In the rows, 128 means zero.
One hidden turn or mirror swaps the rows below in pairs. Which row is each named row swapped with?
k467: [134  88 120 122 139 124 126 125 141 148 150  90 139 123 148 139]
k436: [168 134 113  92 135 127 117  65 158 124 160 159 152 141 117 131]
k148: [125 107 117 132 125 128 139 116 132 153 170 118 142 135 146  91]
k352: [152 139 127  94 105 140 116 129 156 121 163 115 123 138 156 160]
k565: [154 131 157 106 148 116 129 116 150 118 158 159 137 144 116 116]
k521: [163 138 150 112 139 126 124  99 161 118 165 160 128 139 119 110]
k977: [104 149 113 113  99 148 149 107 147 127 128 110 163 115 130 142]
k249: [160 118  85 103 165 128 120  98 139 161 158 142 112 117 142 160]
k814: [ 99 151 112 125 101 148 152 121 141 128 137 123 156 114 134 146]
k440: [165 119  85  90 154 123 119  97 131 158 152 135 107 133 143 155]
k842: [125 138 145 108 135 130 102 122 135 115 144 140 167 121 101 148]
k201: [151 145 153 104 145 130 117 121 135 116 145 138 122 134 100 107]
k453: [158 130 122  98 111 143 133 135 155 113 147 121 114 142 151 167]
k290: [109 109 119 147 138 115 149 104 139 145 169 116 128 117 136 106]
k645: [153  98 114 112 164 129 113 108 158 162 169 124 136 102 147 155]
k408: [120 142 148 109 137 122  96 118 141 116 159 134 161 114 103 154]
k250: [130 134 106 101 144 128 136 129 100 135 117 121 107 144 124 137]
k49: [125 152  97 108  94 141 142  75 155 115 132 125 162 134 127 144]
k54: [165 120  83  97 160 128 118 100 143 159 154 145 108 131 141 158]
k900: [117 119 124 140 137 114 159  93 133 145 168 114 118 116 127 103]
k886: [ 95 155 116 123 123 155 145 134 147 131 140 120 141 103 134 143]
k433: [155 144 145 106 137 107 124 140 136 110 135 121 113 134 126 123]
k438: [137 134 108 100 118 141 122 112 129 145 129 150 172 159 152 120]
k69: [119 159  94 104 138 132 122  63 134 158 131 133 161 113 117 139]
k876: [123 116  81 119 158 127 156  82 133 136 149 127 102 117 110 147]
k866: [161 133 105  97 128 136 122  62 167 124 151 157 158 142 125 133]
k44: [112 131 119 133 116 111 139 128 136 138 156 132 164 125 151 103]
k686: [151 138 114  94 117 141 131 139 159 107 156 133 114 139 136 173]
k897: [101 148 105 117 104 149 157 114 154 129 137 106 155 114 139 144]
k495: [132  93 125 120 146 128 122 124 157 149 157  92 141 111 152 143]
k242: [127 143  89 102  92 149 136  79 151 121 140 128 166 140 125 144]
k793: [146 117  80 103 139 151 150 123 150 116 137 134 101 130 120 169]
k680: [156 122 112  98 116 140 129 142 153 113 154 136 111 137 141 174]
k62: [124 159  93  96 145 137 124  71 137 153 130 143 164 113 117 131]
k451: [125 114  83 125 160 125 160  76 132 146 151 125 117 106 111 129]
k877: [171 135 123 100 141 125 117  65 162 126 161 162 143 135 117 130]
k632: [147 117  78 112 139 142 153 122 153 111 144 140  99 133 134 165]
k196: [159 143 155 111 140 121 110 102 162 109 155 150 133 138 114 119]
k758: [131 161 103 101 140 133 116  61 138 154 133 134 160 110 118 142]
k308: [123 150 134 105 145 122  99  82 139 142 154 122 157  94 103 156]
k774: [111 115 134 130 138 108 159 101 127 145 163 112 135 130 130 105]
k181: [121 117  91 132 159 118 158  74 134 148 158 128 113 109 117 128]

k196 is swapped with k290
k814 is swapped with k453
k521 is swapped with k900
k69 is swapped with k54

